rotation ticks, each row followed by its count of ticks
The counts run from 0 to 629.
[  0   6   4 -14   2   7   7  -7  16 -15  23  15  -9  -2  11 -22   7   5
  13  10 -13   7 -13  21   5  22  35  23 -13 -19  -4   8 -21 -19   2   3
   7  -9 -28  -3 -20 -10 -19 -32]	244
[-17 -17   7 -22  14 -10  33  -8  21  -4  25  -1  -1   6  -6  -8   4  -8
  19  15 -25   1   8   6 -16   3  22   5  14  -9   4  23 -16 -15  -5  -6
  -1 -14  -3  -3 -24 -19   9 -35]	266
[ -3   0  -7  10  19  -5  19  -5  48   1  19  15 -19  -5  10  -2  27   7
  14   2 -22  13   1   2  16  -6  -1   3  -6 -11 -11  11  13 -18   2  16
  -9 -28 -15   2   3 -14   5 -25]	393
[-22   0  26 -24   7  -5  21  18  10 -14  -7   6 -33  16  -8 -11  15  -1
  -7 -12 -13 -10  17   2  -1 -17  24  14  21 -22   7   7 -28   5  -9 -10
   0 -13 -28   6   0 -16   4 -10]	588
[-12   4  -6  -6  30  -3  16 -22  22 -21  12  15  -2  11   3  23  16  10
   9  14 -24  18   8   4  15 -13  11   7 -25  -9  12  11  -1  -7   4  17
   2 -33   4   6  -2 -24   5 -28]	397
[-10  12  -5   1  18   5   9   4  18   8   7  23  -5  21  17 -17  11 -12
  10  18 -33  -4   4 -18  24 -11  19   6  -5 -12  11   7  -7 -27  -5  13
  -2 -33 -29  16   5  14   1  -3]	360
[ -3  -4   4  -3   8   0  13  -1  29 -23  14   2 -14  26   5 -10  25   4
  13   0 -23  -5  25  11 -12  -1  17   0  10  -8  -1  30 -12   0  -7 -12
  15  -5   9 -13 -14 -31  -6 -21]	412
[  1  -4  -4 -28  16  -3  24  -2  29  -3  -4  15 -13  -9  21  -6  25  17
   8  -3  -2  13  -9 -12   7   3   6  13   9 -21   7  10 -22 -29   4 -14
  13 -16 -29  -2  22  -9  -9 -15]	39
[ -7   6 -18 -10  21  -9  13 -15  20  -6   7 -11 -21  11  12   1   9  27
  21 -11 -22  -8   2  -8  24   0   0   2 -16 -10  -1  26  -5  -7 -20  10
  26 -19 -14   8  15 -20  -8 -23]	32
[ 15  -6   0 -20  23   1  -1 -16  21   1  -8  -4 -28  20  -8  -4  -4  -6
  15   7 -13  14  23   4   7  14   6  33  18  -4  -5  25 -22  -4  -1 -20
   3  -4 -22  -3  -4 -22   9 -19]	57
[ -1  31   1 -11   9   3  24   3  18  -2  24  -7 -12   2  28 -18   7  16
  -3 -10 -15  11  -3  11   4   2  35  -3 -24  -5   5  -1 -10 -20 -25  -1
  18  -8 -15   7 -24 -25  -3 -28]	529
[ -3  32  -5   4   5   8   0 -23  21   0  15   7 -19  17   2 -22  24 -17
  -5   7 -41   0   0  19  -4 -14  20   4   5 -23   1  15 -10   3  -8  13
   3 -25  -7  15   5 -22  10 -13]	381
[ -6   7   4   5   3 -10  30  -8  21  -9  19  -9 -24  19  12 -21   9  -1
   0  21 -31   3  -7   5   4  -6  22  10  19 -18   8   8  -7  -3   7   2
 -14 -23 -16  14 -12   0  29 -27]	377
[-20   1  23 -13   6  -8  21   5  18 -10 -13   5 -33  16 -15  -2  14   6
  -3  -1 -21 -10  11  -2   1 -28  17  23  20 -24   4   4 -18  12   0  -3
  -2 -16 -29  -3   7 -12   8 -18]	587
[-13   5   3  -4  16  -3  25 -17  24 -18   6  13  -8  11   4  22  21  12
   9  11 -20  13  -4   6  13 -18  10   8 -25 -15  15  -7   1  -8   6  17
   4 -28 -11   2   7 -24   7 -29]	398
[ -7   6 -16   7  15 -10  25   8  28   0 -10  11  -4   0   8  17  31  -1
  19 -14 -19  -1  35 -22  13 -21  -1  17   1  -3   9  18 -14 -15  -3  -8
  -2 -12 -28 -11  14 -22 -10 -18]	435
[ 14   5  -5 -19  23  -3  -4 -17  19   1 -13  -1 -15   0   1   4   0   3
  10   8  -9  14  25  14  14   3   6  24  20  -8  -3  23 -26 -10  -7 -13
   9  -8 -22  -6 -10 -28  10 -33]	310
[ -9  -6   0  -6  12 -11  25  -1  10  -4  -5   4  -8  32   4  15  -4   9
  30  17 -39  -9  20  -4  -4 -13  18   7  -6  -9   1  23 -14 -19 -14   5
  24 -18  -7  -1   7 -17  16 -17]	155
[  7  -6  -1 -16  21   3  14 -11  17  13  15  15 -12  33   0  -3   6 -26
  22   5 -29  -5  16  -6  22  10  10  20 -11 -22   7  14 -11  -8 -19  -1
  -6 -42  -7  15   5  12   0  -1]	219
[  5  16   1   2  14   0   5  -6   9   1 -16   8 -21  23   9   6  11   6
  16 -11 -22   1  25  -1  30  -9   6  23 -35 -11   7  -1 -12  -8 -14  -2
  15  -7 -29  -5  18 -11 -17 -15]	322
[-23  -1   8 -11   9  -6  27  -9  33  -5  13   4 -18 -13 -12  -7  29   4
   3  -9 -19  -7 -11  -3 -18 -19   6   5  19 -18   2  20 -18  -3   1   5
   7  -7 -27  -2  10 -36   9 -26]	17
[ -8 -16  24 -20  25  -5  21   4  35  -6  18  14 -21  26   1 -10   5   2
  13  -5  -4   0  12 -20  26   6   6  14 -15 -10  10  -6  -3  -6 -16 -15
   0 -18 -22 -11  -9   4  -8 -27]	77
[-27  -5   7   8  -5  -7  32  -4  12 -10  15   9 -19  23   6 -23  15   1
  18   4 -36 -13   3 -10  14   3  14  12 -34 -16  25   8  -6   2  -7   1
   7 -13 -21   7   7   5  -3 -12]	366
[  2  22 -20 -16   4 -13  12  -7   8  -2  -4  -4 -22   8  -6  11   0   3
  15 -16 -30 -12  10  -8  14 -13  13  17  -9 -22  -1  16  -8  -4 -27   4
  11 -22 -23  -5  14 -14 -19 -22]	177
[ -5 -15  21  -6   2  -2  23   5  38 -15  10   2 -20  22   2 -20  19  12
   9   1 -25  -1  19  10 -18  -3  13   6   3 -14  -5  14 -10  -7  -7 -11
  17  -2  -1 -18 -13 -29   3 -33]	411
[-12  30   0 -15  11   7  -2  12  23  -5  -9  12 -44  -4  -8  -7  -3  13
   1  -4 -17  -4   3   3  31 -15  13  10   0 -13   2  -2 -11   3 -23   6
   2 -35 -33   3   3 -16   3 -18]	65
[ -5  17   3  12  14  -4   4  10  15   3   2   5 -28  21  13  -9   3   5
  13  19 -24   6  -8  -1  23   0  18  20  -2  12  18   7 -28   1   3   7
  10 -15 -34  25  -4  -4  29  -6]	484
[ -7   6   6  -7  19   4  27   1  27   6  -9  11  -6   1   7  20  14  11
  16   2 -18   8  -9  -7   0 -18  13   8 -12  -9   6   0 -13 -39   9  12
  16 -20 -22   9  14 -22  19 -10]	151
[  4 -12  10 -16  17   0  12  17  20  -1  -1   9 -16  26  16 -10  17  -4
  22 -17  -4   5  20 -12  14  19  10  18 -10 -12   4   8 -23 -30  -8 -17
  11 -11 -33   1   4  -4 -24  -4]	325
[ 23  10   3 -23  21  -4  11  -3  12  -2   1 -13 -18  11  12   6   6   8
 -11  -7 -16  23  17  16 -10 -10  28  12  17 -25 -12   6 -12 -27  -3  -4
   4  -7 -23  -1 -10 -27 -13 -29]	422
[-14   5  23  -4  16  15   2  -2  28 -10  23   3 -23  24  -4 -35  13   8
   2   1 -16  -6 -16  18   3  10  16  -1 -11 -11  -7   9 -14 -18   1  23
  11 -16 -26  25  -9 -19  -2  -8]	238
[  1  -5   4 -18  17   0  -5  -9  16  -6  -5   1 -15  23  14 -38   3   2
   5  17 -16  -7  25   3  11  16  10   8  20 -15   3  28 -27 -10 -16 -18
   8  -7 -21  -6 -12  -6  -7 -15]	202
[ -5  26  16  -1  21   5  -5   7  25  -4   2  23 -16  18  12 -10  25 -23
  18  -2  -5   8  23   3  12   9  21   7   4   9  24   4 -30   6  -8 -13
   6 -16 -18  15 -12 -20  21  -7]	482
[  9  15  -1 -21  20   3  -2 -15  16  13  -5   5 -10   9   9 -14   4  -5
  15   2 -14  -6  13   4   6   0  16  20   0  -8  10  25 -50   0 -31 -10
  39   0 -28   1   3 -22   0  -5]	450
[  3 -18  22 -34  23  -3  33   3  13   4   1   1 -29  13   2  -1   9  10
  -2   1 -18  18  22  -6  -9 -17  20  13  -5 -17   1   9 -21 -10 -20 -14
   9  -4  -1   9  13 -18  21  -8]	298
[  6  23   7  -8  12   8 -21 -16  28  -6  25  16 -17  19  -2 -24  17 -18
  18   0 -21  -8  -1  13   7  10  13  11  -9 -17  -7  10 -13   5 -25   1
  18 -18  -9   0  -5  -5 -11 -18]	493
[ -9  18 -14  -1  10  -6   9  -9   6 -11  -1  12 -12   0  10  -9   4   0
   7  12 -17   8  -6  -3  38   0  15  23  -7 -13  18   8 -16 -11  12  12
 -11 -28 -47   8  -3  -2 -15 -18]	355
[ -4   6  -8   1  20   0  20  -3  23   1  -9  10   1   9  15  30  20   3
  20   5 -23   9   1  -8   3 -14  13   9  -8  -7  11  14 -22 -38  16  12
  11 -26 -18  10  18 -24   9  -9]	150
[-12   2 -13   5  28   2  -9 -10  25  -4  20   3 -27  12 -12 -23  13  -4
  10  -4 -29 -12   3  -8  28   3   2  14   4  -2  -2  36 -16  11  -4  18
  -5 -20 -30  12  -1 -12 -16  -8]	349
[ 18  25  -9   4  -4  -5  -3  -8  16 -13   9  27 -13   5  12  -5  21 -18
  15  11 -31  14  20   6  13   2  29  33  -9 -17   3   5  -1  -3   0  -7
 -13 -19 -18 -10  -3   1 -19 -31]	499
[  1  -4  -9 -10  11  -7  41  18  20   4 -11  -3 -24   7  20  13  11  21
   7  11 -30   4   8 -18   2 -22  19  17   5 -10   9  14 -18 -12 -13  -2
   6 -23  -7  11  23  -4  24  -3]	296
[-12 -14  13 -17  18   9  28  -3  21  -4   0 -15 -32  13 -13 -12  17   9
   1 -24  -8  -2  10   4 -10   4   6  11  -5 -14  -4  28 -27  -7  -8  -9
  16   1 -18  12  13 -43   5  -1]	303
[-15  -8  -6   7  15  -6  14 -25  23 -12   8   6  -1   7  -9  -9  13   0
   7  21 -38  -1  14   3 -12 -15  14  10  12  -6   4  32 -11  -3   8  16
   4 -15 -12  -6  -5 -28  10 -23]	268
